[[128 128 129 125 127]
 [126 154 121 130 129]
 [128 136 111 121 127]] -> 125

[[138 124 127 126]
 [158 124 117 124]
 [109 129 132 127]] -> 127

[[127 131 110 140 119]
 [122 125 111 120 137]
 [123 127 108 105 146]] -> 140

[[126 109 136 129 122 126 126]
 [129 115 132 128 103 133 137]
 [126 128 125 124 134 133 131]] -> 126

[[104 102 116 123]
 [124 148 130 135]
 [145 151 116 130]] -> 116

[[117 114 128 139 137 120 116]
 [124 116 121 116 119 117 139]
 [144 123 122 132 115 116 150]] -> 120

[[121 123 147 146 130]
 [104 138 132 133 143]
 [120 149 146 151 138]] -> 146

[[134 124 116 138]
 [131 120 114 126]
 [130 132 123 103]] -> 116

[[126 123 126 124]
 [125 107 125 124]
 [126 127 126 124]] -> 126

[[112 125 133 129 120 114]
 [151 121 136 122 130 127]
 [155 128 128 125 135 139]] -> 120
---
[[123 149 118 149 141 126 131 136 140]
 [112 118 117 117 115 112 113 149 126]
 [108 139 124 125 120 113 114 124 106]
 [125 109 158 115 117 147 127 125 137]
 [129 143 131 154 142 121 114 133 140]
 [145 124 149 130 143 124 106 136 121]
 [140 129 126 130 110 111 143 137 134]
 [137 131 128 113 145 123 138 118 121]
 [111 150 142 144 110 142 130 132 113]
 [145 115 115 139 106 135 104 106 128]
 [139 137 122 129 112 151 129 150 130]
 [119 127 137 139 148 127 123 130 140]] result: 130

[[131 127 145 113 126 133 122 127 128]
 [133 142 122 124 133 120 130 121 131]
 [126 136 105 137 129 122 138 131 133]
 [125 130 118 135 123 120 141 128 127]
 [139 118 134 129 130 121 127 133 129]
 [119 140 127 140 136 131 117 124 124]
 [119 140 128 128 116 122 139 135 128]
 [133 144 140 121 128 115 128 129 128]] result: 129

[[130 136 138 105 139 138 137 130 121 121 118 125 134 114 109 126]
 [126 111 110 126 107 122 123 121 138 130 132 132 120 124 138 136]
 [117 144 132 133 147 127 130 134 122 126 135 118 137 134 128 126]
 [133 114 110 132 107 110 122 126 136 131 133 131 122 128 141 133]
 [123 118 130 109 111 132 145 135 133 120 123 139 120 113 114 139]
 [120 118 130 109 111 143 141 134 133 120 123 139 120 112 113 139]
 [128 114 110 127 107 127 117 124 138 130 132 132 121 125 139 136]
 [136 135 138 152 142 122 115 121 123 141 131 123 133 142 136 116]
 [124 115 124 114 109 135 121 128 138 120 126 137 115 117 121 140]
 [134 134 138 152 142 129 117 113 123 141 131 123 133 143 137 116]
 [138 125 126 152 129 125 115 119 130 139 129 127 127 146 147 120]] result: 147

[[120 123 120 133 114 122 120 120 127 143 108 104 135 142]
 [128 117 125 126 131 135 143 135 134 145 114 128 108 124]
 [115 133 115 132 109 133 138 133 141 117 135 140 116 115]
 [124 155 138 121 121 125 117 119 110 117 116 122 111 120]
 [131 138 117 136 130 121 129 133 129 124 114 139 123 107]
 [117 136 120 139 115 122 128 125 112 135 115 150 140 126]
 [126 140 128 102 130 123 136 123 122 139 145 134 128 133]] result: 128

[[139 131 108 145 129 129 116 128 127 118 135]
 [134 124 109 127 128 131 153 136 116 134 134]
 [122 127 130 145 112 125 155 134 134 131 114]
 [125 136 106 138 109 127 120 116 114 122 144]
 [103 115 131 128 119 145 122 129 130 121 110]
 [127 127 101 120 126 129 121 118 139 128 111]] result: 128

[[128 133 134 127 136 128 134 130]
 [135 125 135 124 124 124 139 134]
 [128 112 105 138 107 145 130 133]
 [135 118 123 130 122 126 135 135]
 [124 110 114 124 115 118 120 121]
 [130 121 124 130 120 135 130 130]] result: 130

[[125 147 118 142 115 138 134 116 123 154 124 117 131 144 123]
 [104 117 136 137 117 128 127 142 138 131 141 119 117 129 126]
 [131 137 138 112 126 136 123 114 123 133 136 126 123 112 137]
 [132 128 110 138 123 128 112 124 142 119 144 131 131 137 146]
 [136 119 133 126 117 116 109 140 140 130 119 134 130 130 124]
 [116 135 126 116 118 131 122 114 146 128 141 128 120 140 127]
 [111 136 137 129 139 147 138 120 123 114 124 130 117 117 147]
 [124 118 140 131 115 135 113 107 135 138 125 134 130 124 121]] result: 124

[[141 120 145 121 127 108 127 110 143 110 133]
 [138 120 117 126 103 125 138 148 137 128 110]
 [145 132 121 123 134 149 118 123 128 152 111]
 [111 126 139 119 138 108 117 135 144 116 134]
 [137 105 140 124 119 110 121 109 130 115 118]
 [118 127 146 125 139 106 122 130 147 117 134]
 [137 135 124 135 128 156 113 120 128 150 118]
 [114 144 122 134 129 125 146 116 116 146 147]
 [114 144 122 134 129 125 146 116 117 147 147]
 [111 137 117 125 139 119 109 135 130 103 140]
 [140 135 129 129 108 124 140 149 131 135 104]] result: 135

[[128 140 150 126 140 122 113 136 117 148]
 [140 117 145 118 119 126 108 143 134 141]
 [108 149 108 129 142 141 111 112 111 125]
 [148 125 114 147 143 146 131 138 122 114]
 [136 109 110 125 147 148 121 119 135 122]
 [128 121 146 128 135 126 117 121 146 110]
 [125 126 112 134 121 117 127 113 128 146]] result: 128
---
array([135, 115, 121, 133, 106, 143]) -> 135

array([136, 126, 100, 118, 106, 132]) -> 132

array([102, 138, 118, 139]) -> 138

array([[124, 117, 122, 115, 122],
       [146, 135, 144, 106, 112],
       [116, 104, 119, 147, 136]]) -> 146

array([[136, 135, 145, 135, 122, 144, 147],
       [120, 121, 110, 121, 134, 111, 113],
       [112, 113, 105, 115, 122, 106, 116]]) -> 145

array([148, 110, 127, 153, 155]) -> 153

array([154, 145, 145, 150, 111, 144, 106]) -> 150
---
[[132 129 129 129 129]
 [138 134 128 131 128]
 [110 125 128 113 103]] value 138, 103

[122 150 138 142] value 150, 122

[126 107 117 113 114 140 111] value 140, 107

[[132 127 131 135 135 121]
 [148 110 140 130 136 106]
 [138 114 133 121 124 119]] value 148, 106

[141 136 145 116 155] value 155, 116

[148 142 152 153 140 139 157] value 157, 139
---
[131 127 146 124 119 139 104]: 139
[148 107 149 123 140 136]: 140
[112 131 135 129 104 134 126]: 134
[128 108 142 124 135 130 105]: 130
[121 123 125 106 143]: 106
[120 130 113 101 127 154]: 127
[106 126 107 102 144]: 102
[102 126 121 130 133 115 143]: 115
[144 135 114 105 134]: 105
[142 131 106 126 130]: 126
